Each path below is one point turned by a fixed rotation once a step. After each direction that follows a path, write how fast that rotation turns it, in degrees a step (0 if it stays still).
Each turn is a multiple of 5 degrees from 10 to 175, or 0.
Each row of a path follows its step; steps can be skipped.
Path 1:
step 0: [ -7  -5  26  18 -13  11 -11  18  -2  23  12  20   0  28  12 -13  -3  14
  23 -11  13 -22 -13  -1  -7  -6   1   4 -36 -30  -6  20   4   6  21 -38
 -26 -61   1   8   4   9  47   8  21  14  28]
step 1: [  2   1  -6  12 -12 -42  -8  -6 -11   3  37  -2 -15  -6  11 -33  32  11
  15 -14  -4   0  -8  14  24   8  17   3 -50 -39 -30  10   7  -7 -13 -12
  -1 -16 -23  10  -1  16  12  15  57  -9  22]
step 3: [-25   4   6   5  13 -17 -17   2  21  24  19   4  14 -16  22  -8   1  -7
  26  29  34  -6  41  16 -23  26  12 -23 -14 -39 -15   2  11 -18 -41 -19
  14 -27  -9  11  11  14  43  14  10  16   1]
step 4: [ 34  15 -21 -11  15 -11  14 -19 -20   5  20   9  -6  13  44  -8 -16   7
  12  -2  23   2 -20  -6  15  32  29  -7  10 -42  -7  -3  23   7 -26 -24
  -8 -35 -10  -3  32  14  47  17   9   1 -17]
step 5: [  3   0   6  -9 -10 -12   3  13  -1  24  16   1  22 -16   2   1  15  -6
  10  21  13 -12 -28 -16 -10  17  44  -1   3 -26 -26 -10 -18  12 -15 -43
 -32 -20   0 -19  50  -4  14 -11  44  30  20]
step 7: [ -4  -8   1  25 -41   2  -3  -8   3  28  26   3  -3  -8  31   6 -13 -14
  26  38  12  -8  14   4  26  22  -1  14 -15 -45  -5  -9  15  65  -6 -41
 -14  -5   0 -16   7   4   3  15   5 -10   0]
step 8: [-17  10  17 -26 -16   1 -18  -2 -34  -4  14  23 -27   6  10  25  16 -32
  25   4   8  -2  14  17   4   7  -6  -5 -11 -51 -15  -9  -4  28 -34 -25
 -12 -38  31  12   4  22  24 -19  20   9  22]
step 10: [-33  -1   5   5 -16 -16   8 -14 -20  20  35   0 -14 -28  25 -50   8   2
   6  -5  29   7  19 -24   5  12  -1  -2   5 -24 -35 -32  -1   9  -5  -9
 -11 -35  -5  -2  22   6  -5 -18  31 -27  39]
step 12: [-11   9 -18  -4 -18   2 -12  14   1  41  36   2 -23  -5  30 -20 -13 -22
  -5   3  35  19   2  20  -6  34  16 -32   1 -47  23 -27  -3   8  -3 -21
  -7 -19 -21   9  10  -3   8  14 -15  39  21]
step 13: [  7  -7   7 -17  -6   5 -10   1 -39  22   2 -19  -9  -9  16  14  -5  -8
  -7  11  -7  24  -8 -16  17  17  40 -36  13 -54 -13 -13  15  13 -56  13
 -21 -30 -26   1  18   2  -7  12  17  -1  20]
step 14: [ -6  -7 -12 -16 -27 -10 -15 -11   4  10   7   8  16   3   8 -12 -20 -34
 -13  37   2  12 -14  11 -31  -9  29 -17  20 -29  16 -33  24   9 -12 -26
 -39 -27 -13 -27  24  20 -14 -28  34 -14   4]
Directions:
[ -5  -1 -13   9  -3   3   2  -3   7   3   8  -2  -2  14  -3  -2 -10   2
  -8  -1   2   3 -12  -5  -1   5   1   5   2  -6   3  -6   0   5  13 -11
   7   5   4  -4   5   2  -3  -2  -6  -1  -6]  145
[  8  -9 -15  -8   7   2   1   1  -2  -4   0   2   0  -3  -1   9  -5   0
   6  17  -2 -10   2  -2   3   4  -3   2   1   0  -4  -5   1  -6  -3  -2
 -10  12   6 -12   5  -3   5  -1   2   4  -4]  35
[  0   7   1  -6   3  -6  -4   7 -13  -1  -7  -3  -7   0 -10  -1   4  -2
  -9  -9  -9   0  -9  -1  11  -2   6  -5  -2  -7   0  -3  -9   1   8  -1
  -2   4  -4  -7   3   1  13   6   3  11   2]  90
[ -5   3 -12  -3  -3   7   5  -5 -11 -16  -2   3  -3   6  -5   6   0   9
   4  -2  -2   3   0  -9   7  -2   4  -6  -6  -2  -2   0   1  -5 -14   1
  11  -3  -1  10   2   1  -5   2   0  -4  -5]  155
[  4   6  -7   8  -7   0  -1  -1  -2  11   8   7   6   2  -9   0   8   1
  -1  -6 -12   0  11  -8  -6   4   6   3   3   9   2   1  12  -1  -5   3
  -4   1   2  -1   1  11   7   5   2   8  -5]  25
[ 12   4  -3   7  10  -6 -10   7   3   3  -6   9   6  -3 -11   1   2   3
   1   4   6  11  -7  -4   1  -2 -17   5  -3   0  -3  -2   1   0   0  -6
   0  -2  -1  13   4  -2   1   8   5  -4  -3]  10
